In the data rows, the value 128 means zero.
Here are some points, one per row:
[139 110  63  59  47 152 103 116 136 188  99 166 151  66 191 153  76  51  26 148 169 115 154 200 125 142  96 113 203 189 182 105 177 116 121 108 151  81 143  38 118  88 157  50 164  55 154 155 118 106 132 116 138 132 136]
[ 88 130 169 134 111 108 119  55 127  88 148 120 156 162 132 113  88  90 151  85 100 128 122 195  96 105 157 133 114 134 117 152 110  86 135 104  92 110 146 119 147 154  87 128 118  72  87 202  32 114 119 172 116  92 160]
[152  92  71  93  88 155 149  62 204 178  61 188 188  62 188 144  27  94 147  39 177  67 233 255  81  90 134 126 220 196 180 119 149  95 141 140  70  12 189  58 188  69 149  10 121  71  97 171   0  88 140 170 125 115 157]
[149 114 180 169 125 111  55 155 141  78 176  96 152 118 142 136 137  73 118 130 108 192  91   0 133 176 172 158  88  54 116 182 101 131 139 160 133 163  85 116 143  82  59 161  78 102 126 140 155  74  72 188 101  84 142]
[118  80 172 202 255 151 152 255 143  94 163 147  78 178  66  31 138 197 188 154  27 141 133  53 151 220 217 231 103 184  59  61  34 104  93 128 137  92 107 141 169  69 152 116 152 139 127   0 255 137  95 176  60 193 113]
[114 152 174  67 147 117 102  75  99  85 127 123 153 148 130 152 109 101  80 129 116 123  35   5 137 116 140 168 128  94 162 175  34 161 103 149 129 189  73 102  70 182 103 159 108 115 138 136 138 133  64 129 167 156 160]
[149  64 123 124 133 137 178 171 190 141 125 136  95 108 105 172 110 154 131 103 144 113 182 190 164 175 148 151 136 139 116 113 175  51 179 154  82   8 183  73 128  11 235 130 118 133 151  29 158  76 197 175  90  71 167]
[249  90  75  78  45 173 122 111 173 124  43  80 125  90 147  96  49 153 137  98 149 177 216 208  97  49 120 129 226 194 135 144 175 155 153 110 178  49 141 116 135 166 137 102 125 114  85 161  36  95 168 140 175 161 127]
[ 97 145 136 111 239 124 147 176 173 165 138 132 166  80  75 168 184 101  69 160 103  91  83  37 154 138 198 117 170 157 124  53 111 102 116 168 105 150 142 114 129  34 179 102  96 127 115 130 197 185 141 191  80  91 149]
[140 157  62 109 168 150  98 185 169 157 103  56 103  96 151 137 120 141 194 130 130 108 128 196 122 140 193  54 128 247 108  83 209 119 172 114 168 110 156 104  99 126 200  40 144 133  94 191  81 124 147 126 111 148 102]
[210  86 153  87  20 139  55  67 200 137 171  89 124  79  85 152 108 108  58 141 116 218 115 134 167 125  78 128 204  25 210 169 175 185  95 189  94 148  99 104 132 125  86 129  99  88  83 153 105  40 125 123 203 191 200]
[130 100 128 180 217  74 135 255 153  68 147 135 101 124 108  85 185 144 247 173 103 142  69  13 178 232 154 122  55 186  49  31 122 105 115 159 137 107 150 132 180   0 183  72 111 156 127  43 185 129 141 184  48 116 101]
[196  59  55  61 224 182 117 175 157 149 107  93  91  93 130 193  33 165 121 174 155 186 129 173 148 147 151 155 180 162 189  50 120  82 113 137 214  77 123  90 118  79 158  82  96  73 137  29 173 101 119 207 118 170 129]
[117 118 159 153 129 142 147  54 110 110 114 111 159 133 158 110 141 138 116 127 102  79 135 116 122 107 156 161  88 186 141 155 107 163 131 112 134 116 106 169 128 123 148 160 156 124 119 125 100 164 102 113 113 155  93]
[157 114 123 161  59 102 136  77 134 143 107 203 111 139 162 117 117  93 125  18  94 108 188 253  83 118  90 137 140  56 169 167 142 120 155 128  93  94 137 121 134 146  61 100 153  77 138 197  35  90 136 140 158  93 115]
[115 120 139 129  71 119 103  55 127 136 147 150 136 155 142 142  97 109  77 111 128 120 134 134 141 132  98 192 147  96 177 181  68  99 135  98 154 173 121 123 109 179  72 163 141  94 111 136  91 139 107 107 160 136 158]
[145 136 182 100 111 133  79 113  94 121 107 144 140 109 118  97 150  81  76 142 105 120 131  89 135  86 108 135 130  81 129 161 108 176 115 111 110 150  65 133 101 161  69 137 110  92 124 135 124 117  98 133 117 113 141]
[174  72 102  80 110 155  49 206 133 122  88  81 147  69 189 136  80 160 108 183 170 170  96  96 116 125 179 141 160 164 158  53 161 156 127 122 144 126  94 127 156  40 167  74  74 106  96  31 173 118  83 154 145 162 138]
[119 197 255 148  46 103  66  20 132  39 152 179 175 132 183 122 156  74 208  54  93 180 113  43 176  69 143 161 104  55 148 235  98 190 106 166  26 147  34 134 120 202   6 188 145  96  86 243  96  93  73 125 147  67  92]
[119 120 149 107  62 127 151  17 119  93 147 143  43 125 130 164 103 109 133 104 129 131 118  50 130  91  68 117 164  76 199 172 146 163 116  97 145 130 124 136  73 171 149 185 146 118 145 181  86 116 153  99 173 118 119]
[160 124 103 121  31  99 101 134 109 129 103 139 112  73 152  96 121 140 161 117 108 138 134 158 145  63 123 125 146 151 149 171 195 127  80 120  35 108  73 120 199 175 112 137 115 109 106 110  68  89 122  86 187 101  92]
[143 115 152 222 161 105 178 123 166 159 173 155  45 147 118 107 178 138 194  29  86 144 201 155 189 104 148 180 130 178 132 126 110  80 135 109  95  29 198  39 123 142 111   4 185 143 140 171 140 112 149 115  70 155 137]
[153  79  32  93  98 112 104 182 103 186 101  92 140 107 162 144 142 149 196 174 147 137 124 164 157 138 121  93 154 230 150  64 188 115 107 107 166 110 122  90 165  70 132  48  82 142 110  94 167 187 117 141 102 188 106]
[207  98 108  80  10 169  41  72 149 149  92 182 134 111 139 150  31  88  84  88 148 175 156 238  92 114  88 177 242  55 212 158 130 138 120 154 183 150 136 124 143 202  44 110 103  61  83 191  68  31  28 113 179 148 107]
[158 143 146 112  68  91 110  42  91 118 135 109 146 146 158  72 182  90 143 133 114 122  92  93 152  80 101 102  83  82 129 153 129 159 139  94 152 208 108 149 126 189  50 144 114 149  52 207 115 114 113 113 159  92 104]
[186  37 134  67  50 149  98 129 206 143 135 171  89 136 166 165   0 134 148 138 100 185 210 198 134 173 167 153 210 121 138  82 129  15 148 159 151  67 197  44 125 130 134  40  85  97 111  97 124  92 172 153 127 130 153]
[115 119 120 128 139 113 107 171  80 119 140 111  96 106 108 117 189 121  76  69 144 117 143 181  72 142 135 139 124 152 129 137 136 144 124  74 206 136  90 151  98 175 137 180 169  75 186 183 120 129 101 129  92 172  81]
[155 149 178 235 149 123 143 138 131 152 182 126  89 161  91  67 106 110 207   8 101 124 168 231 141 172 182 188 130 102 103 176 109  47 177 127 140  66 173 128 112 146  50  81 139 104  83 162  91  72  95 168  61 157 145]
[ 16 177  78 139 253  49 168 241   0 150 104  74 129 102 120  43 255 120 201 255 156   0  36   0 215 112 208  69  57 255  28   0 163 113 139  67 151 155 114  96 105  70 255 105 159 230 175  42 221 255 218 111  77 139  97]
[170 108 146 163  80  94 107  71 192 119 132 179 147  89 128 108 121 112 146  85 115 152 183 150 144 127 148 134 135 110 202 172 156 155  99 111  61 105 171  87 170 142  57  91 104  82 140 212  76  81 112 159 159  77 114]
[120 105 104 126 167 128 104 231  46 107 130  54 143 126 115  67 205 119 130 203 113 113  41  41 163 165 154 129  54 179  85  70  89 177 105 105 178 215  84 198 150 106 133 149 131 195 110  58 202 165  76  92  89 147  98]
[ 42 169 201 150 182  67 162  81  70  79 143 124 146 115 119 136 189  39 103 133 104 110  35   0 166  92 152 148  93  66 123 159  72 142 103 109 119 197  54 157  72 133  66 202 139 153 133 174 146 144 103 124 104  84 152]
[193 116 118 127  91 107 134 161 223 150 139 159  85 156 162  81 100 182 194 102 111 155 186 209 159  65 124 142 152 185 133 128 158 101 138 107 111  36 200 101 172 132 107  59  99 116  58  71  69  76 102 135 143 107 114]
[101 130  46  95 238 103 221 183 192 187  65 120 136 100 115 102 183 121  50 156 157  25 117 255 113 115 173 114 152 226  80  69 151  86 166 125 166  64 156 108 121  40 232  45 217  82 160 105 113 160 170 148  72  99 142]
[ 99 153  65 153 162  94 145 136  23 123 134 140  74 127 129  72 211 117 109 177 100  76 108  77 143  91 106 148  88 111  78  98  95 158 127  70 130 171  65 159 123 152 136 137 167 133 130 111 145 184 108  81 146 103  91]
[155 118  85 114 145 109 147 149 197 100 140  88 150  74 158 161 133 135 136 141 146  97 120  53 116 152 167  98 177 158 147  44 106 142 137 120 161 111 183 132 138  47 179  55  73  99 110 123 128 142 120 191  80 116 156]
[194 100 113 134  76 114  87 158 153 160 205  91  48 208 126 100 113 137 170  98 103 237  85 209 148 168 118 179 196  14 141  91 121  80 142 177 168  65 137 116  96 215  59  56  73 124  46 124 159  19 110 135 156 196 192]
[ 16 203 140 121 207  79 157 108  40 136 144  80 119 128 129 112 201  58  26 203 181   2   2   0 125 109 195 103  57 184 119 160 114 182  94  68 160 255  55 195  75 161 156 240 152 140 146 163 153 168 138 143 142  66 102]
[108 116 143 140 113 124 147  81 162  70 102 135 157 110 168 102 120 151 150  98 119 109 126 119  76  73 163 142  63 147 134 176  98 164  93 142  54 105  98 137 171 146 119 131 161 145 113 127  82 146 130 132 147  62  93]
[101 160 117 175 120  65 133 106  63 157 130 142 124 151 153  96 223  96 152 127 115  67 139  99 165  91 124  87  75 154  81 146 114 102 123  99 127 152 131 124 102 110 119 125 186 137 153 177 106 144 153 102 135  82 122]
[161 147 164  59  65 137  59  63  66 119 110 115 135 104 140 116 131 126  64 111 111 173  53  64 135 120 126 186 158  55 173 122  99 214  94 131 179 201  61 208  85 137  47 203 119  67 106 122 117  74  50 121 176 183 147]
[147 105  57 175 164 140  96 152 116 121  90 110 138  81 141  86  66 167  96 149  97 115 155 226  97 170 198 159 164 201 162 100 162 115 125 137 150  68 153  88 170  69 153 136 144  63 166  98 144 103  99 160  70 134 100]
[105 165 110 138 134  76 113 116 132 164  91 173  56  94 156 113 208 114 140 117 137  44 145 173 152  27  98  45 120 187 181 170 173 185 119  96 115 138 157  69 146 126 129 108 167 101 174 235  90 129 115 139 103 112 109]
[102 172 138 127  80 115  79 103  71  72 134 115  90 110 129 137 149  87 143 179 126 122  72  19 148 124 118 135  95  79 152 149  86 170 113 110 138 206  88 163 130 160 101 163  92 139  97 138 145 115 103 108 172 136 116]
[103 139 189  94 114  83 110 100  63  87 156 155 139 127 100  99 137  54 113 119 117 119  64   3 174  83 122 113  54  93 141 115  62 146 102 136  78 207 106 135  80 101 115 175 125 117 145 139 146 135 132 149 151  83 171]
Along one direction, these points spread out more than along any other. Take the direction at right angles to it along which they spread out most. Go by this last direction. How far along it is each point below, from 0 to 99? 50 is the average, and the first point above lies past it. One standard deviation of the points above along it is 16.
[105 165 110 138 134  76 113 116 132 164  91 173  56  94 156 113 208 114 140 117 137  44 145 173 152  27  98  45 120 187 181 170 173 185 119  96 115 138 157  69 146 126 129 108 167 101 174 235  90 129 115 139 103 112 109] 49
[149  64 123 124 133 137 178 171 190 141 125 136  95 108 105 172 110 154 131 103 144 113 182 190 164 175 148 151 136 139 116 113 175  51 179 154  82   8 183  73 128  11 235 130 118 133 151  29 158  76 197 175  90  71 167] 75
[ 16 177  78 139 253  49 168 241   0 150 104  74 129 102 120  43 255 120 201 255 156   0  36   0 215 112 208  69  57 255  28   0 163 113 139  67 151 155 114  96 105  70 255 105 159 230 175  42 221 255 218 111  77 139  97] 72
[143 115 152 222 161 105 178 123 166 159 173 155  45 147 118 107 178 138 194  29  86 144 201 155 189 104 148 180 130 178 132 126 110  80 135 109  95  29 198  39 123 142 111   4 185 143 140 171 140 112 149 115  70 155 137] 62
[155 149 178 235 149 123 143 138 131 152 182 126  89 161  91  67 106 110 207   8 101 124 168 231 141 172 182 188 130 102 103 176 109  47 177 127 140  66 173 128 112 146  50  81 139 104  83 162  91  72  95 168  61 157 145] 54
[119 197 255 148  46 103  66  20 132  39 152 179 175 132 183 122 156  74 208  54  93 180 113  43 176  69 143 161 104  55 148 235  98 190 106 166  26 147  34 134 120 202   6 188 145  96  86 243  96  93  73 125 147  67  92] 14
[115 119 120 128 139 113 107 171  80 119 140 111  96 106 108 117 189 121  76  69 144 117 143 181  72 142 135 139 124 152 129 137 136 144 124  74 206 136  90 151  98 175 137 180 169  75 186 183 120 129 101 129  92 172  81] 48
[160 124 103 121  31  99 101 134 109 129 103 139 112  73 152  96 121 140 161 117 108 138 134 158 145  63 123 125 146 151 149 171 195 127  80 120  35 108  73 120 199 175 112 137 115 109 106 110  68  89 122  86 187 101  92] 45
[139 110  63  59  47 152 103 116 136 188  99 166 151  66 191 153  76  51  26 148 169 115 154 200 125 142  96 113 203 189 182 105 177 116 121 108 151  81 143  38 118  88 157  50 164  55 154 155 118 106 132 116 138 132 136] 60
[196  59  55  61 224 182 117 175 157 149 107  93  91  93 130 193  33 165 121 174 155 186 129 173 148 147 151 155 180 162 189  50 120  82 113 137 214  77 123  90 118  79 158  82  96  73 137  29 173 101 119 207 118 170 129] 72
[155 118  85 114 145 109 147 149 197 100 140  88 150  74 158 161 133 135 136 141 146  97 120  53 116 152 167  98 177 158 147  44 106 142 137 120 161 111 183 132 138  47 179  55  73  99 110 123 128 142 120 191  80 116 156] 64
[119 120 149 107  62 127 151  17 119  93 147 143  43 125 130 164 103 109 133 104 129 131 118  50 130  91  68 117 164  76 199 172 146 163 116  97 145 130 124 136  73 171 149 185 146 118 145 181  86 116 153  99 173 118 119] 33
[103 139 189  94 114  83 110 100  63  87 156 155 139 127 100  99 137  54 113 119 117 119  64   3 174  83 122 113  54  93 141 115  62 146 102 136  78 207 106 135  80 101 115 175 125 117 145 139 146 135 132 149 151  83 171] 32
[249  90  75  78  45 173 122 111 173 124  43  80 125  90 147  96  49 153 137  98 149 177 216 208  97  49 120 129 226 194 135 144 175 155 153 110 178  49 141 116 135 166 137 102 125 114  85 161  36  95 168 140 175 161 127] 58
